In the rows, 128 means zero.
Families of rows that turns and mirrors carry onto each other, the same ones carrying the whole set onto itself: the rest of each named row's family, in list order
4 families of 8 rows
j_931: [124 112 111 186 138 143 155 138 104 111 126 138 157 148 113 124 135 127
 110]
j_344: [113 116 154 115 123 170 163 110  85 130 131 142 140 128 151 114 155 152
 113]
j_408: [135 123  96 153 118 113  97 142 103 129 117 108  98 154 110 120 151  95
 102]
j_431: [109 116 151 111 130 147 177 109  98 131 110 147 147 120 145 116 143 158
 120]
j_41: [115 112 160 127 137 162 162 107  97 128 123 160 127 130 151 108 158 148
 104]
j_457: [101 132  98 134 113 135 157 104 103 132 107 111 101 115 116 144 185 140
 122]
j_296: [115  88 127 159 138 136 142 127 131 149  75 109 102 134 138  94 140 134
 121]
j_803: [130 152 119 108 113 125 132 124  72 113 153 144 144 143 117 139 153 119
 104]
j_226: [144 110 144 133 130 132 110 144  99 120 118 137 149 156 144  88 108 117
  99]
j_483: [139 116 104 167 129 152 166 145 111 110 127 122 157 141 110 125 150 125
 124]
j_778: [114 112 157 113 126 160 164 101 100 137 122 154 139 129 141 107 154 155
 113]
j_652: [106 126 140  99 112 114 100 103  93 142  98 127  92 129 150 107 144 133
  99]
j_734: [134 145 123 111 116 116 132 102  76 114 152 136 142 145 124 147 158 109
 115]
j_217: [136 117 105 172 144 150 166 139 104 118 128 130 165 143 116 116 149 120
 111]
j_416: [108  96 112 141 133 152 144 158 122 148  72 122 107 140 136  94 143 136
 111]
j_164: [132 127  90 152 119  99 103 137 118 122  93 105 110 140 110 117 139 104
 110]
j_402: [134 153 129 119 110 113 127 111  83 101 155 124 133 145 122 133 156 105
 109]
j_366: [ 91 125  92 136 117 140 163 108 111 132 108 122 103 119 114 145 176 126
 126]
j_536: [107  94 122 150 138 148 138 140 127 151  75 113 109 132 126  88 134 144
 110]
j_673: [113  89 115 147 131 152 137 138 120 152  70 124 118 124 138  99 139 152
 116]
j_625: [149 116 163 126 132 116 122 145 100 122 110 126 136 153 135  90 110 116
 100]
j_371: [107 123 139  90 109 117 104 106  98 144  98 120  85 135 134 119 142 133
 112]
j_191: [150 117 154 127 136 123 105 136  92 130 118 128 147 158 136  88 114 126
  98]
j_658: [129 127  89 148 129 105 104 144 104 126 106  96 111 148 107 127 139  97
 110]
j_142: [ 99 122  82 138 117 139 156 111 104 141 121 131 105 125 123 149 183 141
 120]
j_498: [132 127  86 138 111  94 115 148 104 136 106  96 115 148 108 130 133 108
 116]
j_140: [108 132  95 136 123 145 167 112 102 116 100 128  92 125 112 145 174 122
 130]
j_440: [102 135 137  97 109 112 109 113 104 145  92 141  86 130 138 121 138 139
 107]
j_34: [139 142 135 125 115 103 135  97  81 116 158 134 134 139 123 145 149 121
 108]
j_829: [121 127 135  79 111 116 117 112  98 150 101 115  89 129 141 111 157 129
 112]
j_136: [137 107 152 129 127 115 107 137 100 145 128 124 154 152 143  88 118 133
  94]
j_85: [144 103 110 169 141 143 168 144  97 120 137 114 154 147 122 115 156 120
 113]

Same family as j_658: j_778, j_734, j_217, j_366, j_536, j_371, j_191
Same family as j_652: j_344, j_457, j_226, j_483, j_164, j_402, j_673
Same family as j_85: j_41, j_416, j_625, j_142, j_498, j_440, j_34

Families of rows that turns and mirrors carry onto each other, the same ones carrying the whole set onto itself: the rest of each named row's family, in list order
5 families of 6 rows
j_812: [141 117 118 112 120 140 103 137 134 162 135 119 128  66]
j_128: [117 156 111 137 161  69 106 111 157 113 138 117 149  74]
j_543: [137 122 134 111 178 134 143 148 130 151 129 105 117  85]
j_88: [125 172 133 142 154 115 111 111 161  92 154 108 118 103]
j_708: [146 117 132 118 151 111 122 170 169 159 161 122  95 102]
j_549: [108 152 122 157 144  71 110 106 139 120 147 140 128 100]
j_388: [153 130 108 120 126 140 100 142 136 165 138 132 128  69]
j_542: [ 93 139 130 146 142  77 101 118 140 118 129 143 112 113]
j_631: [103 135 127 143 152  69 104 127 135 110 138 151 124 110]
j_318: [110 138 106 127 148  74 108 120 168 112 149 112 153  63]
j_917: [131 119 129 119 171 143 143 150 142 149 116 100 123  95]
j_185: [ 99 141 130 149 152  84 108 119 127 109 139 139 122 120]
j_920: [ 98 147 130 144 155  70 104 124 127 124 141 146 120 110]
j_189: [146 116 109 112 115 144  99 139 134 150 133 130 125  77]
j_106: [142 112 125 120 138 110 112 169 160 164 167 124 102 110]
j_926: [143 104 125 132 142 110 128 167 165 161 169 127 106 101]
j_98: [133 167 140 148 154 113 100 108 166  94 144 112 123  86]
j_649: [127 176 140 153 156 114 115 105 160 106 155 113 119  86]
j_718: [132 126 137 122 171 141 143 153 139 158 133  95 123  96]
j_533: [128 117 121 108 158 151 131 158 137 151 127 109 111 102]
j_853: [146 118 124 118 114 136 104 143 132 161 146 138 127  72]
j_96: [109 139 113 133 146  83 101 126 170 106 134 112 165  75]
j_343: [127 162 138 147 158  86 117 104 156  97 159 116 122  88]
j_213: [114 140  98 134 145  86 108 116 171 102 141 117 154  69]
j_210: [147 119 121 115 128 155 104 161 144 152 139 122 130  86]
j_787: [106 135  96 134 148  74 101 123 174 111 136 114 147  80]
j_804: [129 174 136 154 163 113 113 109 161  98 140 120 114  95]
j_43: [148 109 129 125 143 114 115 174 169 150 159 125 105 113]
j_315: [131 129 119 115 169 141 146 150 133 160 128 102 132  87]
j_598: [135 100 128 120 140 128 117 174 167 159 141 122 108  98]

Same family as j_315: j_708, j_185, j_98, j_853, j_787
Same family as j_106: j_812, j_631, j_718, j_213, j_804
Same family as j_189: j_318, j_917, j_920, j_649, j_43
Same family as j_343: j_128, j_549, j_533, j_210, j_598

Families of rows that turns and mirrors carry onto each other, the same ones carrying the whole set onto itself: the rest of each named row's family, in list order
5 families of 6 rows
j_86: [116  97 134 129 147 162 124 106 125 146 137 145 139 141 142 161 159 124
 133 147 137 123 127 122 114 158 128]
j_820: [116 150 115 162 119 110 157 142 146 112 124  96 107  99 108 120 105 162
 157 111 104 133 146 131 105  96 149]
j_354: [126 124 133 178  98 134 165 135 133 129 112  97  89  91 130 106 127 170
 156 118  98 115 135 134 114 121 156]
j_174: [134  88 123 112 147 157 128 128 128 127 113 157 130 121 128 160 160 150
 126 152 124  97 112 125 111 159 131]
j_943: [120 145 127 175 109 109 157 146 145 127 123  91  99 105 124 116 110 156
 158 107 106 128 152 134 104 112 150]
j_590: [124 101 137 134 147 141 124 131 111 144 139 129 145 149 141 140 149 112
 116 136 138 112 125 127 128 178 132]
j_272: [142 126 140 170 110 112 156 145 132 121 106  84  82 105 113 107 118 149
 148 124 106 113 141 133 122 102 152]
j_995: [112  99 114 132 165 145 125 135 127 125  98 139 133 124 134 163 156 131
 122 157 122  98 112 119 132 149 135]
j_968: [146 134 147 157 106 109 156 134 121 120 142  82 102 117 102  94 105 138
 143 111 117 131 147 137 120 106 147]
j_955: [136 146 119 169 112 131 180 130 133 129 121  94  84 105 123 113 117 157
 158 110 115  90 141 128 116 114 152]
j_69: [121 152 125 163 111 108 157 139 139 120 142  92 113 109 112 110 100 152
 155 101 113 140 152 134 103 108 148]
j_600: [115  94 137 122 128 153 121 139 106 141 141 154 137 145 136 144 136 102
 139 143 122 112 119 117 123 165 131]
j_977: [123 107  99  98 165 134 110 120 137 117 142 150 142 130 111 147 148 123
 128 141 129 113 113 112 126 151 138]
j_806: [111  99 122 124 157 164 124 107 130 133 123 150 138 130 135 170 159 133
 135 156 132 120 120 120 117 142 128]
j_328: [139 137 127 149 122 112 156 134 129 100 122  90 101 100  88 109 105 152
 146 126 108 127 136 130 123  81 148]
j_817: [135 100 120  94 150 153 127 117 118 116 144 157 152 126 108 150 145 144
 121 146 132 117 113 125 111 151 127]
j_309: [134 156 105 149 124 131 180 120 131 108 134 101 101  98  99 116 104 162
 156 112 117 103 135 124 119  92 149]
j_100: [117 113 113 106 167 141 124 120 112 112 143 140 163 134 109 148 136 123
 115 145 135 124 115 122 132 142 129]
j_752: [141  91 139 112 136 152 128 124 116 138 144 150 140 138 131 143 154 135
 122 137 136 109 122 129 108 178 130]
j_413: [113 105 125 115 154 161 123 101 123 133 145 149 150 137 127 161 150 127
 131 149 138 132 122 122 114 143 126]
j_383: [129 101 120 111 150 132 112 124 132 138 151 142 137 144 130 136 152 112
 128 129 136 110 123 118 121 177 139]
j_392: [141 155 123 156 110 128 180 120 122 126 155  93 103 114 111 101 103 148
 153  98 127 107 144 130 114 115 147]
j_147: [122 139 112 147 115 134 163 121 131  99 129 107 113  82  95 109 108 176
 152 121 100 133 127 130 118  89 151]
j_913: [109  92 120 120 140 156 122 142 117 127 114 160 130 128 130 160 141 116
 143 159 111 101 110 112 126 145 133]
j_330: [123  95 108 118 157 137 111 131 143 132 118 145 122 130 133 151 162 125
 132 144 124  96 115 113 125 165 142]
j_739: [136 148 128 157 110 134 171 120 135 109 128 109 117 100  77  99 120 151
 156 124 102 137 138 123 111  88 154]
j_798: [132 136 139 157  95 128 163 120 117 125 159  95 116 105 112  87 106 157
 149 100 114 141 141 137 112 123 148]
j_935: [110 103 119 103 141 153 121 131 108 117 145 162 150 135 113 150 127 109
 139 150 120 119 112 112 126 139 129]
j_381: [142 143 148 171  95 132 172 123 129 131 137 101 112 114  95  87 124 140
 154 112 108 135 148 128 108 114 155]
j_397: [135 137 137 177 102 136 171 130 142 126 105 105  96 101 101 103 134 152
 159 127  97 120 141 124 110 103 157]

Same family as j_955: j_600, j_309, j_392, j_913, j_935
Same family as j_817: j_174, j_272, j_968, j_328, j_752
Same family as j_86: j_820, j_943, j_69, j_806, j_413
Same family as j_977: j_383, j_330, j_739, j_381, j_397

Families of rows that turns and mirrors carry onto each other, the same ones carrying the whole set onto itself: the rest of each named row's family, in list order
6 families of 6 rows
j_877: [138 133 121 143 138 141  87 136 121 127 129 115 144 126 118 154 118 131
 181  92 119 147 134  97]
j_604: [110 122 113  99  96 152 116 135 116 123 140 133 122 135 142 107 146 148
 122  81 159 105 131 110]
j_177: [108 125 112 103  95 147 115 137 121 126 136 131 125 132 144 100 147 148
 122  80 161 105 125 112]
j_146: [109 123 112 101  96 150 117 136 120 125 139 131 123 133 142 102 146 148
 122  82 159 106 130 112]
j_253: [133 137 120 150 137 135  90 140 134 138 126 108 145 116 118 135 117 133
 181  98 121 148 132 104]
j_145: [110 149 135  99 138 111 132 143 159 115 134 133 119 171 172 150 130 141
 129 148 112 152 102  98]
j_201: [136 132 122 142 138 145  92 136 123 132 132 111 142 121 116 150 117 134
 180  97 119 148 143 101]
j_645: [111 123 112 101  96 147 112 137 116 120 135 136 126 138 145 108 147 147
 122  76 160 105 121 107]
j_134: [107 150 135 101 138 113 138 144 168 125 137 126 117 161 168 137 129 144
 130 155 113 154 110 106]
j_683: [144 161 139 118 123 112 136 158 111 109 136 151 145 135 156 146 127  98
 143 149 105  97 138 146]
j_444: [145 130  89 114 131 188 109 152 115 111 136 165 130 142 154 165 140 144
 136 136 130  99 127 107]
j_279: [141 166 137 125 122 104 135 162 120 114 130 148 148 132 158 135 128  99
 144 147 108  97 129 148]
j_462: [134 134 121 146 138 142  93 137 130 137 130 107 142 116 116 140 117 134
 181 100 120 149 141 104]
j_687: [131 141  86 130 129 179 122 158 151 145 133 142 132 109 150 112 139 150
 138 156 137 105 131 134]
j_25: [107  89 118 117 145 154 145 128 151 117 139 144 130 155 117 164 119 118
 158 132 139 114 155 120]
j_317: [146 139  86 124 129 166  96 160 121 110 119 171 140 149 163 159 143 141
 135 122 134  97  92 103]
j_400: [110 102 113 130 142 118 120 140 153 106 109 159 148 173 134 166 123 111
 156 102 143 108  94 106]
j_87: [136 136 120 147 138 134  84 139 125 128 124 116 147 126 121 149 117 131
 180  89 120 147 125  97]
j_807: [134 138 120 150 137 131  86 141 132 134 123 111 148 120 121 140 118 132
 181  91 122 147 124 101]
j_507: [109 145 136  94 139 121 138 140 158 117 142 130 114 167 167 152 129 143
 129 155 110 154 119 101]
j_68: [142 162 138 120 123 113 139 159 116 113 136 148 145 131 156 140 127  99
 144 151 106  98 141 148]
j_37: [143 165 137 123 122 104 132 162 116 110 130 151 149 136 159 141 128  98
 143 144 107  96 126 145]
j_633: [ 96 108 113 142 140 120 139 141 187 140 115 133 146 137 125 116 121 118
 159 129 148 115 117 135]
j_814: [102 111 111 142 140 108 124 145 176 125 103 146 152 155 134 134 123 113
 157 110 148 110  89 120]
j_456: [144 163 138 120 123 108 133 160 112 107 133 153 147 137 158 146 128  98
 144 144 106  96 131 143]
j_846: [111 122 112  99  96 150 114 135 114 120 137 136 123 138 143 110 147 147
 121  78 159 105 127 107]
j_299: [107 146 136  97 138 119 140 141 164 124 141 126 114 162 166 143 128 144
 130 158 112 154 119 105]
j_669: [109 124 112 104  95 145 113 137 119 123 134 134 127 136 145 103 147 147
 121  77 160 105 120 110]
j_103: [138 131  89 117 131 195 122 151 129 129 143 151 125 122 147 142 139 149
 137 154 132 104 147 122]
j_205: [112  92 117 117 145 142 130 131 141 101 126 158 137 173 125 180 121 113
 156 113 138 109 128 106]
j_505: [ 99  97 116 129 143 143 150 133 174 136 132 132 134 137 118 132 118 121
 159 140 143 116 150 134]
j_220: [138 149  83 137 127 151  96 167 142 125 108 161 147 134 165 129 143 142
 135 124 139  99  77 114]
j_601: [111 146 136  95 139 117 134 141 156 114 139 134 116 171 169 155 129 142
 129 150 110 152 110  97]
j_138: [141 164 138 123 122 109 138 160 120 116 134 147 146 129 156 134 127  99
 144 151 106  98 136 151]
j_115: [108 151 135 102 137 109 133 144 166 122 133 129 119 166 170 141 130 142
 129 150 113 153 102 102]
j_29: [131 149  84 140 127 158 109 165 157 143 116 147 142 115 159 106 141 146
 137 142 141 103  97 129]

Same family as j_317: j_444, j_687, j_103, j_220, j_29
Same family as j_138: j_683, j_279, j_68, j_37, j_456
Same family as j_25: j_400, j_633, j_814, j_205, j_505
Same family as j_201: j_877, j_253, j_462, j_87, j_807
Same family as j_145: j_134, j_507, j_299, j_601, j_115

